Turns, then the turns between two rows, first turn first; the first pair answered:
k_944 (before => after):
-1.78 +0.01 +0.76 +3.58 +0.08 +2.26 +0.12 -0.88 +0.64 => +0.16 +2.66 +0.36 +0.97 -0.53 -0.07 +3.55 +0.88 +0.51
+0.64 +0.88 +0.64 +1.29 -1.20 -0.02 +0.70 -2.80 +2.80 => +0.15 +0.63 -0.50 +2.38 -0.09 +1.50 +1.36 -1.85 +3.00
+1.76 +2.21 -0.90 -0.54 -0.88 -0.98 +2.46 +0.32 +1.44 => +0.28 -0.23 +1.15 +0.63 -1.56 -0.52 -1.83 -3.15 +1.50
+0.55 -1.16 -1.32 +4.13 +0.73 +2.71 +1.22 +0.99 +3.48 => +2.95 +1.67 +0.56 -0.15 -1.90 -2.01 +3.06 +0.91 +3.30
k_996 (before => after):
+1.14 -3.77 -0.59 +0.23 -1.24 +1.40 -1.90 -4.81 +0.51 => +3.38 -0.68 -2.61 +0.46 -1.71 +1.23 +3.79 -1.95 +2.15
-2.21 -0.09 -2.36 +0.09 +4.56 +0.42 -0.16 +3.83 -4.29 => -2.22 -2.58 +2.50 +3.16 +0.03 -0.42 -5.10 -3.21 -0.94
+0.78 +1.47 -0.39 -0.08 +0.25 -0.29 +2.76 +1.21 +0.82 => -1.23 -0.26 -0.08 -1.18 +2.18 -0.24 -0.59 +1.02 -1.96
k_550 (before => after):
-2.95 +0.51 -0.81 +1.97 +1.28 +1.69 +1.72 +2.83 +0.24 => -4.03 -1.04 +1.74 -0.34 +0.33 -0.37 -2.58 +0.06 -1.49
-0.81 +0.77 -0.81 +2.95 +1.35 +3.18 +0.20 -2.30 +2.93 => -2.14 +0.41 -1.76 -0.51 +4.20 +2.54 -1.28 -0.40 -1.35
+0.10 -0.25 +1.22 -2.79 -0.92 -1.87 +0.28 +0.03 -0.08 => +0.84 +0.52 +0.72 -0.92 -1.61 -0.95 +2.28 +0.01 +1.96
-1.23 -2.82 -2.82 +5.74 +3.85 +5.28 -1.79 -0.36 -0.57 => -2.11 -3.92 -0.91 +3.82 +3.67 +3.79 -5.01 -1.99 -2.41
Now pairs of rows:
Between the rows of a pair lie two turns.
-2.04 -2.41 +3.67 -0.35 +0.79 -1.71 -2.25 -3.98 -1.01 => -3.00 -3.10 +2.56 +0.45 +2.19 -0.06 -2.36 -2.93 -1.57
k_944 then k_550
+4.51 +2.40 +0.31 -0.96 -3.50 -1.79 +4.62 -0.21 +0.85 => +1.89 -0.24 -2.96 +4.09 +0.20 +4.54 +3.79 +1.19 +0.97
k_944 then k_944
+0.81 -0.09 +0.00 +4.15 -2.34 +0.57 +1.51 -1.85 +4.51 => -0.01 +0.44 +0.74 -4.54 +0.32 -4.08 -1.35 -0.07 -2.79
k_550 then k_944
-1.07 +0.80 -1.04 -1.81 +2.04 -1.00 +1.25 +2.28 -3.21 => -0.02 +0.46 -0.23 +3.99 -0.92 +1.31 +2.60 -0.59 +2.24
k_996 then k_550
+0.47 -0.79 +0.32 +4.25 -0.01 +0.68 +0.56 -0.91 +3.27 => +0.77 +0.87 +0.76 -2.77 +1.41 -3.59 -0.03 +1.58 -1.97
k_550 then k_944
+0.56 +0.91 +1.37 +0.31 -0.02 +0.23 +2.15 -1.95 +2.24 => -0.18 +1.18 -0.55 -0.15 +2.21 +1.41 +2.69 +0.24 +0.79
k_944 then k_996
-1.12 -0.76 -1.08 -1.62 +4.29 +0.14 -1.84 +2.40 -3.74 => +0.22 +0.03 -2.59 +3.18 +3.27 +3.26 +1.79 +2.69 +0.59
k_996 then k_944
-1.19 -1.41 -1.40 -2.58 +4.87 -0.20 -2.54 -0.07 -5.45 => +1.55 +0.50 -3.01 +5.17 +1.44 +3.33 +3.88 -0.34 +2.67
k_550 then k_944
-0.27 -1.44 -1.42 +2.42 -1.40 +2.18 +1.37 -0.88 +4.14 => +1.27 +0.71 +0.11 -3.97 -2.39 -3.12 +1.50 -0.25 +1.09
k_996 then k_944
-0.84 -1.89 -0.14 -0.46 +0.60 -0.73 -2.83 +0.82 -0.82 => +0.24 -1.07 -1.19 +2.45 -0.60 +0.76 +0.01 +0.99 +2.16
k_996 then k_944
-1.84 +1.33 -2.46 +1.11 +0.90 -0.67 +0.50 +1.86 +2.01 => -2.83 +0.68 -2.05 -0.18 +1.89 -1.10 -1.22 +1.71 +0.05
k_550 then k_944
+2.70 +1.29 +2.76 -2.34 -3.93 -4.29 -0.34 -2.22 +0.95 => +1.03 -1.36 +3.32 +0.31 -3.42 -1.83 -3.52 -4.40 +1.49
k_550 then k_944
-0.63 -0.04 -0.67 +0.64 +2.52 +0.38 +1.34 +0.87 -0.87 => -0.10 +0.66 -0.70 +0.20 +2.00 -0.31 +2.10 +1.29 -0.57
k_996 then k_944
-0.88 -0.42 -0.06 -2.77 +1.82 -0.95 -0.95 +0.67 -2.50 => +0.40 +0.79 -1.86 -0.35 +1.73 +0.97 +2.76 +2.21 +0.05
k_550 then k_550
-1.19 -1.30 +0.41 +0.33 +0.19 +0.13 -2.02 -0.96 -0.52 => -0.04 +0.82 -1.53 -0.07 +0.57 +0.41 +1.81 +1.65 -0.13
k_996 then k_996
+0.92 -1.72 +0.34 -1.56 -0.27 -1.86 -4.47 -2.34 -2.00 => +0.35 -2.87 -0.28 +1.36 -0.24 +0.24 -4.50 -2.89 -0.44
k_944 then k_550
+0.12 -0.29 +0.81 -2.61 +1.50 -0.78 -0.65 +1.09 -2.68 => +1.70 +0.89 -0.19 +1.37 -0.34 +1.11 +3.01 +1.03 +1.54
k_996 then k_550
-2.24 -1.66 +0.53 -1.70 +1.36 -0.12 -3.28 -1.48 -2.82 => -0.14 +1.03 -2.61 +1.82 +1.20 +2.07 +3.29 +1.69 +0.79
k_550 then k_996
-2.38 -2.00 -1.10 +1.65 +2.09 +3.33 -0.29 +1.63 -2.65 => +0.82 +1.46 -1.27 +1.47 -0.53 +1.40 +4.80 +2.55 +0.08
k_996 then k_944
+2.08 +1.26 -0.67 +0.19 -0.35 -1.40 +3.71 +0.10 +0.54 => -0.18 -2.11 +1.54 +0.08 -0.13 -1.38 -1.97 -2.89 -0.92
k_996 then k_996
+0.88 +2.89 -0.80 -3.33 -1.23 -2.35 +0.98 +0.69 +0.76 => +1.06 +2.90 -0.86 -2.71 -1.59 -1.88 +1.35 +0.51 +1.30
k_550 then k_550
-1.28 -3.32 +1.91 +1.18 +0.53 +2.42 -1.13 -0.19 +0.68 => -0.39 -1.77 +2.91 -3.23 -0.12 -1.29 -0.76 +0.53 -1.46
k_944 then k_550
+0.62 +0.79 +1.31 -1.90 +0.00 -2.51 +0.52 -0.51 -0.58 => +0.64 +1.35 +0.13 -1.84 +0.85 -1.91 +1.75 +0.94 -0.89
k_550 then k_550
-2.59 -2.12 -0.68 +2.42 -1.66 +1.63 -2.43 -2.44 +0.37 => -2.70 -1.56 -2.30 +3.13 -0.35 +2.81 -0.95 -0.73 +0.42
k_550 then k_996
-0.27 +0.01 -1.30 -0.51 +1.45 +1.36 +0.56 +1.92 -1.64 => +1.41 +0.87 +0.67 +0.50 -1.92 -0.38 +1.65 -0.57 +1.43
k_550 then k_996
+4.25 +0.68 -1.83 +2.78 -4.79 -1.37 +5.24 -1.07 +5.48 => +2.14 -1.55 -3.11 +5.84 -2.73 +2.33 +3.63 -1.13 +5.72
k_944 then k_944
-0.74 +0.14 -0.65 -2.34 +1.85 -1.07 +0.15 +1.71 -2.30 => +1.05 +1.65 -0.35 -0.43 -0.38 -1.44 +2.83 +1.43 +0.86
k_550 then k_996
+0.69 -0.12 +1.25 +1.71 -2.12 -0.81 -0.18 -1.67 +2.88 => -0.11 -0.17 +0.97 -2.89 +0.09 -2.56 -1.79 -0.04 -1.69
k_996 then k_550
-4.20 -0.79 +0.98 -0.48 +0.62 +0.11 -3.04 +0.73 -1.67 => -2.14 +1.13 -0.10 +3.32 -1.30 +1.91 +1.45 +1.17 +2.67
k_996 then k_944
-1.13 -2.21 +1.07 +0.47 +0.60 +0.63 -3.69 -0.82 -1.65 => -0.18 -1.25 +2.14 -0.64 -0.95 -1.28 -3.40 -1.53 -1.33
k_944 then k_550
+1.58 +2.55 +2.70 -0.63 -4.15 -1.98 -0.21 -2.52 +0.97 => -1.01 +1.08 +0.94 -3.68 +0.62 -1.10 -2.60 +0.39 -4.45
k_996 then k_996
-0.14 +1.19 -1.92 +2.38 -1.76 +1.37 +1.49 +0.10 +1.56 => -0.76 -0.21 +0.39 +1.15 -3.04 -0.34 -1.61 -2.52 +0.91
k_550 then k_550
-1.23 +0.66 -1.67 +1.13 +1.28 +1.41 +2.19 -0.46 +2.44 => -1.62 -0.60 +0.32 +1.05 +0.17 +0.75 -0.59 -2.86 +2.52
k_944 then k_944
